Named turns come first, each shown by rows before and after it. Which turns, in which order, take the first row of each pair that follows to the second? Write the first one first, as in the answered first pair.
turn Nivi:
[0.030, -2.295, -0.730, 0.042, 1.982, 0.863, 1.173, 2.293, -2.143, -0.232, -0.904, 1.231, -3.042, -0.957, 1.627, 0.983, -0.154, -0.767, -2.172, 2.471] => [-0.542, -3.126, 0.177, -0.668, 1.542, 0.401, 1.284, 2.343, -1.136, 0.468, -0.493, 1.476, -2.920, -1.524, 1.990, 0.639, 0.436, -1.095, -2.318, 1.739]
[-0.031, 0.949, 0.224, -0.184, -1.805, -0.667, 1.566, 1.490, 2.251, 1.352, 0.181, -0.959, 2.279, 0.020, -1.043, -1.587, 1.792, 0.091, 3.772, 0.236] => [0.201, 1.783, -1.081, -0.006, -1.773, -0.311, 1.465, 0.853, 1.466, 0.857, -0.054, -1.183, 2.205, 0.621, -1.185, -1.295, 1.597, 0.121, 4.079, 0.903]
[-1.064, -1.091, 0.361, -2.008, -0.742, -0.642, 0.466, -0.993, 0.210, 1.346, 0.595, 0.686, -0.931, -1.171, 0.876, -0.616, 0.745, -0.898, -1.081, -0.597] => [-0.840, 0.330, -1.853, -1.745, -0.726, -0.085, 0.328, -2.051, -1.096, 0.627, 0.271, 0.238, -0.947, -0.202, 0.645, -0.202, 0.447, -0.948, -0.479, 0.477]
turn per:
[-0.803, -1.311, 1.027, -1.220, 0.391, 0.004, 0.532, 0.270, -0.211, 1.452, -0.078, 0.970, -0.713, -1.389, 1.141, -0.143, 1.322, -0.849, -1.589, 0.375] => [1.656, -1.729, 0.751, 0.726, 1.341, 0.455, -0.133, 0.905, -1.469, 0.169, -0.055, 0.223, 0.724, -1.527, -0.693, -0.317, 0.168, 0.185, -1.173, -0.526]
[1.127, 1.184, -2.623, -0.204, 0.383, -0.564, -0.084, -2.332, -1.109, -0.180, -0.271, -1.097, 1.782, 1.990, -1.993, 0.614, -0.190, 0.498, 1.618, -2.154] => [-2.205, 1.420, -1.728, -2.869, -0.166, -0.915, 1.106, -2.324, 0.338, 1.579, -0.284, 0.771, -1.089, 1.572, 1.040, 0.955, 1.167, -0.881, 0.086, -0.300]
[-1.281, 0.455, -1.349, 0.485, -0.286, 1.892, 1.002, 0.178, 0.060, -1.874, 0.706, -0.059, -1.387, 2.068, 1.256, 0.619, -0.140, 0.037, 0.121, 0.391] => [-0.711, 0.218, -1.276, 1.093, 0.158, 2.120, 0.813, 0.569, -0.351, -2.203, 0.644, -0.147, -1.181, 1.884, 0.874, 0.598, -0.540, 0.404, 0.071, 0.311]
[-0.832, 0.301, -0.023, -0.999, 0.626, 0.949, 0.602, 1.423, -0.979, -0.545, -1.487, 1.044, -2.721, 0.046, 1.802, 1.035, -0.203, -0.549, -0.485, 1.972] => [1.892, 0.063, -0.754, 1.163, 1.187, 1.229, -0.331, 1.444, -2.256, -1.964, -1.437, -0.382, -0.398, 0.351, -0.728, 0.723, -1.424, 0.534, 0.725, 0.486]
turn kanu:
[-1.496, -1.631, 1.014, -0.921, 0.431, -0.304, 0.780, 1.490, 1.583, 1.180, -0.343, 0.353, -3.077, -0.104, 0.855, 0.066, 2.139, -2.168, -0.848, -0.792] => [-0.616, -2.420, 0.010, -0.765, -0.096, -0.474, 0.237, 0.897, 1.098, 0.784, -0.436, -0.622, -1.911, 0.182, -0.288, -0.095, 2.670, -2.548, 0.845, -2.420]
[-1.475, -0.099, 0.325, -0.304, -2.051, -0.918, -1.987, -1.831, 2.447, 0.233, -1.195, 0.527, 3.316, 0.694, -1.897, -0.285, 1.573, -1.231, 1.723, -3.676] => [-2.250, 2.844, -2.778, -0.597, -1.778, 0.026, -1.727, -3.209, 0.757, -0.507, -1.771, 0.869, 1.901, 2.031, -0.943, 0.730, 1.127, -1.489, 1.612, -0.549]
[-0.721, -0.649, 1.394, 0.025, 0.343, 0.060, -0.300, 0.789, 1.143, 1.015, -0.982, 1.752, -1.420, -0.062, 1.485, 0.767, 0.582, -0.251, -0.235, 0.939] => [0.116, -2.089, 1.540, 0.145, -0.059, -0.344, -0.760, 0.755, 1.252, 0.855, -0.869, 0.894, -0.255, -0.150, 0.351, 0.387, 1.078, -0.421, 1.078, -1.181]
[-1.309, 0.858, 0.670, 0.829, 0.043, -0.866, 0.566, 1.081, 0.924, -0.154, -0.734, -0.583, 0.257, 0.609, 0.916, 0.999, -0.178, 0.065, 1.238, 0.294] => [-1.094, 0.497, 0.865, 0.811, 0.099, -1.019, 0.474, 1.161, 1.074, -0.177, -0.673, -0.765, 0.503, 0.572, 0.713, 0.918, -0.052, -0.035, 1.514, -0.188]
turn toded:
[0.378, 0.561, 0.202, 1.425, 1.199, -0.632, -0.349, -0.922, -0.596, -0.554, -0.592, -0.315, 1.598, 0.761, -1.419, 0.318, -0.169, 2.356, 0.750, -0.825] => [-0.453, 0.887, -0.256, 1.373, 1.264, -0.370, -0.069, -0.236, -0.790, -0.956, -1.391, -0.173, 0.282, 1.565, -0.606, 1.187, -0.024, 2.235, 1.310, 0.203]
[0.554, 0.880, -0.656, 0.622, -0.953, -0.185, -0.666, -0.865, -1.132, -1.646, -0.127, 1.014, 1.942, -0.210, -2.095, 0.625, 0.169, 1.050, 1.558, 0.615] => [-0.181, 1.072, -0.981, 0.320, -0.966, 0.002, -0.316, -0.374, -1.248, -1.845, -0.842, 1.211, 0.831, 0.270, -1.421, 1.286, 0.467, 0.749, 1.931, 1.339]
[-0.741, -0.234, 0.696, 1.671, 0.314, -1.970, 0.043, 1.745, 0.858, -1.178, -0.952, -0.340, -1.017, -0.549, -0.167, 0.953, 0.219, 0.138, 1.982, 0.877] => [-1.242, -0.730, 0.972, 0.803, -0.131, -2.377, 0.067, 1.473, 1.402, -0.539, -0.687, -0.108, -1.029, -0.845, 0.110, 0.645, 0.890, -0.283, 1.893, 0.387]
[-0.242, 1.012, -2.126, -0.185, 1.281, 0.564, -0.037, -1.688, -1.524, 0.664, 0.487, 0.611, -0.592, 0.415, 0.690, 0.147, -0.177, -0.790, -0.834, 2.187] => [-0.774, 0.642, -1.846, -0.738, 0.943, 0.306, 0.091, -1.797, -1.067, 1.085, 0.591, 0.828, -0.796, 0.261, 0.947, 0.082, 0.365, -1.213, -0.780, 1.876]
turn zako:
[-0.298, 0.429, -0.414, -0.573, -0.011, -0.211, 0.601, 1.843, -0.538, -1.313, -1.771, -0.667, -0.631, 1.626, 0.753, 1.621, 1.376, -0.224, 0.432, 0.950] => [-0.864, 1.971, 0.491, -0.361, -0.874, -1.015, 0.684, 0.563, 1.204, -0.620, -0.932, -1.098, 0.677, 2.057, 0.473, 1.173, 0.818, 0.326, 0.070, 0.766]
[-0.206, -2.222, -0.995, -1.840, 0.789, -0.038, -0.260, 0.918, -1.408, -0.469, -0.770, 0.800, -2.628, 0.064, 0.054, 0.065, 0.371, -0.460, -0.667, 1.186] => [-1.721, -1.132, 0.164, -1.725, -0.415, -0.948, 0.107, 0.932, 0.937, -0.455, -1.299, 0.221, -2.603, 1.372, 0.456, 0.619, 0.291, -0.083, 0.298, 1.398]
[0.020, -2.066, 2.393, 0.650, 0.090, -0.099, 0.126, 1.440, 1.134, 0.263, -0.986, 0.165, 1.507, -0.342, 0.691, -0.818, -0.700, -1.032, 0.760, -2.246] => [0.071, -1.768, 2.429, 0.664, -0.013, -0.137, 0.104, 1.007, 1.283, 0.519, -0.609, 0.096, 1.900, -0.420, 0.558, -1.106, -0.800, -0.951, 0.373, -2.287]
Then:
Each pair is two turns apart.
[-0.333, -2.333, 1.404, -0.223, 0.336, 1.158, -0.293, 0.716, 0.167, -0.779, -1.089, 1.305, 1.649, 0.455, -0.078, 0.429, 0.654, 2.031, 0.037, -1.455] => [0.010, -1.998, 0.137, -0.096, 0.166, 1.369, -0.491, 0.252, -0.629, -1.360, -1.417, 0.939, 1.865, 1.027, -0.387, 0.671, 0.777, 1.775, 0.919, -1.418] => kanu Nivi
[3.139, -0.034, -0.533, 1.182, 0.712, -0.604, -0.658, -0.263, -3.335, 1.529, 0.076, -1.527, 1.820, 0.525, -2.638, -0.980, 1.380, -0.013, 0.187, -3.001] => [1.256, 1.658, -2.227, 0.858, 1.344, 0.597, 0.177, 0.949, -4.583, 0.387, -1.916, -0.559, -2.109, 2.088, -0.408, 1.018, 1.256, -0.382, 0.368, 0.757] => zako kanu
[-1.590, 1.366, 1.580, 1.012, -1.068, -0.380, 0.687, -0.251, 2.277, -0.132, -0.107, 0.389, 0.713, 1.014, 2.244, -0.368, 0.163, -0.227, -1.235, 0.270] => [-1.184, 2.521, -0.125, 1.373, -0.896, 0.129, 0.500, -0.944, 1.089, -0.904, -0.454, 0.007, 0.590, 1.756, 1.991, 0.160, -0.185, -0.074, -0.743, 1.232] => Nivi Nivi
[1.601, -1.216, -0.734, 0.461, 0.423, 0.093, -0.691, -0.073, -1.275, -0.359, 0.174, -0.255, 0.866, -0.569, -0.718, -0.459, 0.154, -0.130, 0.904, -1.237] => [0.212, -0.096, -1.462, 0.317, 0.471, 0.614, -0.168, 0.420, -1.394, -0.969, -0.914, -0.037, -1.027, 0.680, 0.524, 0.818, 0.050, -0.260, 1.276, 0.784] => zako kanu
[1.663, -2.876, -2.578, -0.315, 1.200, -0.072, -0.679, -1.054, -0.794, 0.115, -0.128, 0.521, 1.306, -1.581, 1.553, -1.218, 0.870, -1.153, 1.495, 0.008] => [1.677, -1.984, -3.416, -0.087, 1.271, 0.217, -0.676, -1.208, -1.290, -0.345, -0.425, 0.392, 1.079, -0.954, 1.578, -0.935, 0.618, -1.080, 1.787, 0.806] => per Nivi
[-0.444, -0.283, -4.467, -0.930, -1.665, 0.223, -0.530, -2.344, -1.146, -0.298, 0.270, -0.431, 0.112, -0.936, -0.380, 0.677, 0.827, -2.085, 2.527, -1.318] => [-2.749, 1.800, -2.928, -1.131, -0.891, 0.545, 0.749, -1.132, -0.120, 0.126, -0.109, 1.149, -2.562, -0.858, 2.116, 1.447, -0.180, -1.529, 0.234, 2.092] => zako kanu
[-0.435, -0.889, 2.063, 1.610, 0.616, -0.369, 0.302, 2.332, 0.652, -0.956, -0.938, -0.719, -1.149, 0.818, 0.640, 0.968, -1.197, 0.571, 0.441, 0.366] => [0.213, -1.520, 1.929, 1.804, 0.402, -0.595, -0.023, 2.194, 0.566, -1.030, -0.734, -1.166, -0.330, 0.730, -0.071, 0.700, -0.953, 0.579, 1.017, -0.735] => toded per
[-0.918, -1.062, -2.899, -1.408, -0.733, -0.332, -1.250, -1.655, -1.038, -0.128, -0.276, -0.295, -0.568, -0.055, 0.219, 0.460, 2.530, -0.581, 0.825, -1.317] => [-1.266, 0.917, -3.153, -1.347, -0.118, 0.157, -0.848, -2.118, -1.414, 0.198, 0.155, 0.516, -1.120, -0.267, 0.953, 0.449, 1.649, -0.136, -1.055, 0.756] => toded kanu
[2.730, 0.235, -0.600, -1.445, 2.165, -0.707, -0.239, -1.833, -2.899, 1.666, -0.483, 0.126, 1.631, -1.773, 0.871, -0.423, 0.284, -1.596, -1.782, 1.479] => [2.863, 1.296, -1.785, -0.971, 1.338, -0.882, -0.502, -2.763, -2.797, 1.019, -0.843, -0.965, 2.496, -0.480, 0.040, -0.091, 0.109, -1.408, -0.259, 1.226] => toded per
[0.365, 0.389, -0.511, -0.070, 0.085, 1.444, -0.021, -0.709, -0.668, -1.057, -0.695, -1.034, 0.826, 0.225, -0.324, 1.319, -0.224, 1.381, 0.987, -0.658] => [-0.655, 0.970, -0.223, -0.532, -0.535, 1.066, 0.259, -1.023, 0.204, -0.771, -0.650, -1.090, 0.634, 0.617, 0.180, 1.400, -0.082, 1.240, 1.063, -0.318] => toded zako
[-1.217, -0.425, 0.938, -0.786, -0.136, -0.679, 1.057, 0.507, 0.672, 0.890, 0.839, 0.599, -0.170, -0.520, 1.000, 0.195, -0.105, -0.498, -1.534, -0.026] => [-1.214, -0.543, 0.475, -1.199, -0.559, -0.976, 0.882, -0.216, 0.704, 1.127, 0.898, 0.307, 0.283, -0.400, 0.730, 0.000, 0.413, -0.841, -1.049, -0.633] => Nivi kanu
[-0.678, 2.386, -1.400, -0.644, -0.268, -1.069, 0.479, -1.097, -0.153, 0.025, -0.187, -1.018, -1.306, 0.470, 0.631, 0.691, -0.761, 0.323, -0.247, 2.106] => [-0.858, 1.445, -0.597, -1.787, -0.938, -1.782, 0.357, -1.946, 0.797, 1.241, 0.838, -0.854, -0.328, -0.430, 0.618, -0.255, 0.133, -0.254, -0.690, 0.653] => toded toded
[0.348, -0.774, 0.277, 0.270, 1.757, -1.263, -0.827, -0.124, -1.321, -1.383, 2.864, -0.303, 0.142, -0.989, 0.041, -1.249, -0.802, 1.321, 0.340, -1.590] => [-0.232, 0.361, -1.632, 0.216, 1.818, -0.777, -0.711, -0.275, -2.294, -2.258, 1.988, -0.413, -1.044, 0.158, 0.543, -0.273, -0.744, 1.084, 1.156, -0.093] => kanu toded
[0.707, 1.338, -2.084, 0.720, 0.598, 0.723, -0.380, -0.166, -1.933, -0.787, -0.011, 0.002, 0.511, 0.814, -0.466, -0.223, -0.228, -0.124, 0.197, 1.030] => [-0.316, 1.225, -0.065, 0.683, 1.122, 0.665, 0.214, 1.347, -0.810, -0.309, -0.075, 1.026, -0.719, 0.151, 0.814, -0.061, -0.611, 0.293, -1.343, 1.960] => kanu zako
[0.693, 0.165, -0.916, -1.233, -0.381, 0.767, -0.253, -1.612, -0.816, 1.536, -0.793, 1.867, -0.032, -0.481, 0.633, -0.981, -0.543, -0.259, -2.287, 1.904] => [1.098, -1.132, 0.706, -1.006, -0.241, 0.391, -0.273, -0.812, -0.002, 1.979, -0.430, 1.820, 0.630, -1.305, 0.171, -1.578, -0.520, 0.039, -2.569, 0.509] => toded kanu
[-0.848, 2.963, 1.410, -1.242, -1.381, -0.510, 0.143, -2.714, 2.287, 2.272, 1.420, -0.420, 1.950, -0.062, -1.047, -2.435, -1.447, 0.505, -2.281, 0.831] => [0.521, 4.076, 0.031, 0.424, -0.371, 0.512, -0.046, -2.293, 0.477, 0.733, 0.695, -0.834, 1.802, 0.742, -1.738, -1.814, -2.813, 1.415, -2.061, 2.249] => Nivi Nivi
